128 stands for zero in the data rows.
Here is a table of points, one per row:
[157 120 131 117 91 130 87 137 120 112 154 128 139 111 132 89 130 143 109 130 107 153 124 141 109 157 112 111 130 148 118 102 95 64 114 133 88 168 140 120 119 60 118 102 86 87 119 116]
[122 146 124 122 129 162 109 148 160 172 161 87 170 184 102 149 134 118 116 101 107 155 124 170 138 147 125 134 118 111 125 148 101 176 141 133 133 145 151 123 93 152 154 126 152 76 137 154]
[153 134 175 166 91 162 124 137 116 107 135 113 141 155 122 108 155 139 137 116 147 131 120 121 161 101 125 101 162 56 124 129 183 148 138 116 124 117 156 135 111 144 87 120 135 156 152 125]
[134 140 120 153 126 133 152 125 90 134 145 123 122 101 130 101 91 124 169 141 163 153 131 135 80 145 149 135 135 165 127 101 150 121 169 90 137 133 135 96 130 109 141 82 119 143 94 148]
[138 150 135 162 113 110 132 138 125 132 136 124 107 128 122 174 108 130 124 126 141 165 132 106 112 137 101 137 151 215 69 135 182 121 132 126 106 157 50 123 149 117 163 141 122 139 149 94]
[141 87 104 131 56 125 133 154 145 132 98 114 149 157 183 160 142 155 131 90 103 128 87 168 157 132 186 129 116 122 130 158 100 189 85 128 155 139 120 128 84 121 115 107 139 182 107 124]
[101 135 135 143 147 115 95 89 147 154 159 146 114 106 76 95 147 164 123 106 147 96 118 144 103 119 165 136 140 97 124 112 82 85 132 94 74 116 111 138 103 112 157 97 164 174 124 107]
[139 126 122 121 113 77 82 111 64 150 77 167 120 160 130 114 129 108 155 150 125 155 100 105 151 152 139 159 118 139 134 137 133 124 127 127 152 119 182 178 134 138 149 135 154 114 145 133]
[137 124 146 118 143 67 145 157 150 136 129 126 125 123 159 128 144 101 118 148 185 119 111 101 151 131 127 117 139 132 125 145 108 161 172 150 98 119 106 156 151 113 102 106 116 108 108 116]
[109 152 109 88 99 141 139 110 113 95 87 103 124 125 200 121 111 126 139 123 90 116 157 135 108 126 86 167 151 110 109 117 113 120 141 120 78 119 95 155 138 146 135 68 163 135 103 160]
[126 127 147 92 103 109 110 90 147 152 141 118 143 147 140 149 139 131 147 161 133 115 137 121 81 104 125 93 102 158 132 143 193 151 118 154 108 154 128 134 145 128 145 160 123 108 74 150]
[153 113 146 119 141 97 171 94 132 102 147 123 99 92 127 143 132 112 140 164 141 119 115 196 117 140 122 110 144 50 100 146 119 129 124 124 169 138 133 156 147 140 169 127 82 101 139 87]
[131 113 129 123 115 163 120 118 134 160 154 98 108 118 105 84 154 184 115 108 126 85 131 113 107 143 126 147 168 113 99 99 102 175 125 159 143 143 129 144 146 109 136 109 143 163 171 145]
[127 112 146 122 82 168 156 132 137 131 155 125 79 139 124 133 136 124 138 145 60 94 91 146 174 100 157 158 115 166 105 105 107 137 131 96 139 93 157 119 134 132 130 138 171 98 133 197]
[102 135 143 135 165 123 99 139 133 128 119 87 188 88 147 107 156 158 128 119 126 123 100 118 146 118 127 126 93 122 74 164 123 143 117 120 151 107 171 79 141 152 147 158 136 121 124 158]
[133 143 123 104 167 94 121 154 112 107 138 147 138 139 131 155 131 112 147 138 126 101 142 123 166 150 158 89 140 147 150 114 135 132 122 132 105 119 139 89 158 125 139 124 152 121 175 90]
[147 129 152 109 140 124 110 113 149 96 106 69 83 141 97 123 117 128 88 140 116 155 115 131 138 138 126 139 113 101 113 77 135 114 144 144 156 100 107 111 124 108 110 121 126 140 97 93]
[136 197 144 141 130 159 103 162 82 93 174 105 99 143 129 123 125 153 130 154 147 132 128 143 103 84 148 155 105 141 163 187 69 114 100 129 130 98 111 160 129 146 157 148 103 147 143 135]
[120 157 154 139 117 138 141 129 117 122 116 174 153 112 142 168 120 169 155 87 123 110 144 150 147 153 121 135 114 163 152 169 153 127 179 127 152 114 78 151 111 120 108 137 143 80 121 115]
[142 143 93 119 166 152 159 134 88 167 116 139 123 149 129 90 124 136 87 146 126 123 73 121 106 132 109 65 113 121 141 157 113 118 101 94 139 135 86 111 144 133 82 160 150 107 112 116]
[121 128 119 135 90 134 143 132 129 100 120 135 161 156 117 108 122 92 136 141 134 113 119 119 111 156 146 174 136 84 142 116 110 129 127 148 139 157 111 100 144 127 84 173 172 110 111 113]
[139 127 106 178 159 109 101 116 153 109 124 151 134 120 111 121 154 123 169 179 110 105 158 109 99 143 109 92 137 120 140 127 114 107 127 122 137 83 87 139 119 91 117 106 119 109 152 199]
[140 103 129 127 145 140 124 149 138 143 121 130 162 134 98 132 123 109 70 146 114 78 106 137 79 108 126 165 172 159 121 131 130 126 112 122 149 113 168 134 97 136 120 120 109 94 119 77]
[102 173 94 140 108 117 157 92 130 105 132 118 117 116 144 138 94 144 98 106 126 129 112 103 137 157 135 113 158 115 165 127 117 107 117 126 124 119 165 147 114 78 138 173 126 127 125 169]
[125 92 117 115 120 87 128 156 144 146 117 97 86 114 155 165 136 162 146 115 146 138 120 78 110 86 104 122 131 81 181 103 132 124 151 88 133 140 128 100 141 138 129 134 141 89 136 94]
[170 135 114 87 150 143 151 154 182 143 95 185 156 137 110 122 127 119 153 115 167 139 122 121 170 99 105 133 147 144 160 139 147 123 124 148 137 125 120 99 127 117 185 161 125 146 114 139]
[94 96 149 118 126 125 165 89 96 72 116 141 115 136 132 99 103 134 122 142 146 127 153 157 140 128 93 143 96 152 150 174 120 137 164 122 119 132 120 88 119 74 128 96 137 145 183 146]
[120 163 117 148 157 110 150 150 120 126 117 159 155 135 125 159 144 114 128 118 87 111 162 86 141 115 103 112 99 127 136 108 121 120 178 123 160 158 180 148 142 91 134 126 123 170 116 109]
[113 96 94 134 130 139 164 86 95 105 155 98 122 136 134 134 169 98 152 81 166 139 135 116 118 134 107 142 116 176 125 114 122 85 106 141 126 107 110 138 132 115 135 100 121 116 114 108]
[141 107 155 154 181 158 157 131 122 124 112 132 124 127 122 164 139 133 145 171 132 115 147 124 122 191 92 130 100 156 130 133 133 95 137 145 91 143 147 133 105 164 131 152 142 178 102 125]
[117 136 133 103 151 58 161 126 158 146 147 121 130 133 95 141 131 180 129 105 152 156 98 175 88 100 118 155 145 117 112 116 153 89 85 145 123 132 139 136 138 143 89 121 128 151 166 155]
[128 149 88 155 156 131 137 128 135 129 89 135 149 150 166 126 117 137 139 145 108 105 124 149 143 88 146 111 106 129 135 92 161 126 174 161 121 139 125 120 131 174 147 165 80 107 156 112]
[99 148 123 82 145 138 82 130 124 91 125 131 129 115 110 149 130 82 143 118 191 110 119 153 120 93 140 88 133 137 97 99 116 136 138 99 143 148 152 155 87 142 105 160 110 145 156 122]
[117 124 165 116 167 114 180 173 117 114 91 162 92 142 103 116 140 112 139 71 83 146 175 111 93 163 160 137 120 135 130 136 149 157 124 108 132 144 113 127 131 131 121 145 88 124 119 132]
[120 119 129 111 105 143 134 140 158 160 140 153 91 139 143 134 78 110 161 122 131 145 138 93 99 132 136 112 116 111 93 150 127 102 116 173 117 92 135 93 112 121 120 115 119 128 137 99]
[132 124 114 128 93 101 102 112 153 128 181 106 91 138 143 84 128 122 107 107 91 123 158 140 166 149 114 142 157 151 125 147 104 140 117 113 164 119 127 108 96 201 86 121 134 174 107 143]
[134 114 121 130 111 113 118 112 76 138 99 118 89 68 91 115 137 116 94 141 124 147 162 132 146 105 162 129 160 137 131 137 111 114 123 190 109 152 118 106 92 125 126 114 157 116 113 151]
[124 139 154 141 110 140 112 132 148 115 119 179 124 121 162 118 133 112 56 115 166 143 120 103 110 119 136 96 100 148 146 113 140 115 97 139 163 145 128 135 130 184 174 111 126 100 142 116]
[104 131 133 128 94 153 127 124 137 165 114 155 151 130 160 143 152 142 132 158 146 168 183 156 139 135 115 136 129 151 113 98 121 157 95 106 129 114 132 121 155 114 115 147 100 117 95 75]
[119 85 146 96 114 125 128 138 105 174 140 106 177 120 125 152 112 117 107 144 123 127 156 101 163 147 149 125 108 74 128 78 148 101 123 137 143 126 79 141 131 133 110 126 99 154 135 145]
[142 97 109 163 132 148 75 124 102 156 103 148 119 124 131 133 112 90 86 76 126 102 154 187 133 136 109 138 116 79 130 129 147 129 119 149 107 110 133 122 178 126 125 147 124 174 100 160]
[171 109 119 145 179 137 124 91 122 107 137 151 153 142 133 147 80 154 127 134 133 151 147 84 140 97 140 112 124 128 117 121 109 146 114 116 114 124 149 137 145 146 116 139 137 91 127 140]
[89 151 108 129 151 157 104 140 162 123 117 123 112 127 93 136 130 124 141 148 146 112 85 96 200 129 149 156 129 117 140 162 166 149 109 96 113 163 176 112 126 143 127 110 62 93 131 142]
[118 117 117 141 167 135 129 135 117 122 169 129 147 93 168 115 124 93 154 140 76 161 115 116 125 120 93 143 125 119 150 108 177 181 145 139 114 127 105 148 111 96 137 138 143 154 122 101]
[132 115 129 131 85 154 120 130 176 137 129 83 149 90 60 96 122 127 128 125 97 148 113 126 112 120 136 111 131 136 151 160 87 116 128 107 117 112 127 165 166 144 118 93 159 147 153 125]
There is one direction along which these points spread out most. Take the direction at right angles to it along which they spread out most. Go by this last direction. How far along it is each point below, from 0 to 99? 50 is the average, and the first point above lies past it. One standard deviation of the points above along it is 16.
[153 134 175 166 91 162 124 137 116 107 135 113 141 155 122 108 155 139 137 116 147 131 120 121 161 101 125 101 162 56 124 129 183 148 138 116 124 117 156 135 111 144 87 120 135 156 152 125] 31
[109 152 109 88 99 141 139 110 113 95 87 103 124 125 200 121 111 126 139 123 90 116 157 135 108 126 86 167 151 110 109 117 113 120 141 120 78 119 95 155 138 146 135 68 163 135 103 160] 74
[134 140 120 153 126 133 152 125 90 134 145 123 122 101 130 101 91 124 169 141 163 153 131 135 80 145 149 135 135 165 127 101 150 121 169 90 137 133 135 96 130 109 141 82 119 143 94 148] 77
[141 87 104 131 56 125 133 154 145 132 98 114 149 157 183 160 142 155 131 90 103 128 87 168 157 132 186 129 116 122 130 158 100 189 85 128 155 139 120 128 84 121 115 107 139 182 107 124] 22
[102 135 143 135 165 123 99 139 133 128 119 87 188 88 147 107 156 158 128 119 126 123 100 118 146 118 127 126 93 122 74 164 123 143 117 120 151 107 171 79 141 152 147 158 136 121 124 158] 22
[128 149 88 155 156 131 137 128 135 129 89 135 149 150 166 126 117 137 139 145 108 105 124 149 143 88 146 111 106 129 135 92 161 126 174 161 121 139 125 120 131 174 147 165 80 107 156 112] 29
[171 109 119 145 179 137 124 91 122 107 137 151 153 142 133 147 80 154 127 134 133 151 147 84 140 97 140 112 124 128 117 121 109 146 114 116 114 124 149 137 145 146 116 139 137 91 127 140] 42
[126 127 147 92 103 109 110 90 147 152 141 118 143 147 140 149 139 131 147 161 133 115 137 121 81 104 125 93 102 158 132 143 193 151 118 154 108 154 128 134 145 128 145 160 123 108 74 150] 45
[153 113 146 119 141 97 171 94 132 102 147 123 99 92 127 143 132 112 140 164 141 119 115 196 117 140 122 110 144 50 100 146 119 129 124 124 169 138 133 156 147 140 169 127 82 101 139 87] 52
[125 92 117 115 120 87 128 156 144 146 117 97 86 114 155 165 136 162 146 115 146 138 120 78 110 86 104 122 131 81 181 103 132 124 151 88 133 140 128 100 141 138 129 134 141 89 136 94] 45
[140 103 129 127 145 140 124 149 138 143 121 130 162 134 98 132 123 109 70 146 114 78 106 137 79 108 126 165 172 159 121 131 130 126 112 122 149 113 168 134 97 136 120 120 109 94 119 77] 39
[119 85 146 96 114 125 128 138 105 174 140 106 177 120 125 152 112 117 107 144 123 127 156 101 163 147 149 125 108 74 128 78 148 101 123 137 143 126 79 141 131 133 110 126 99 154 135 145] 49
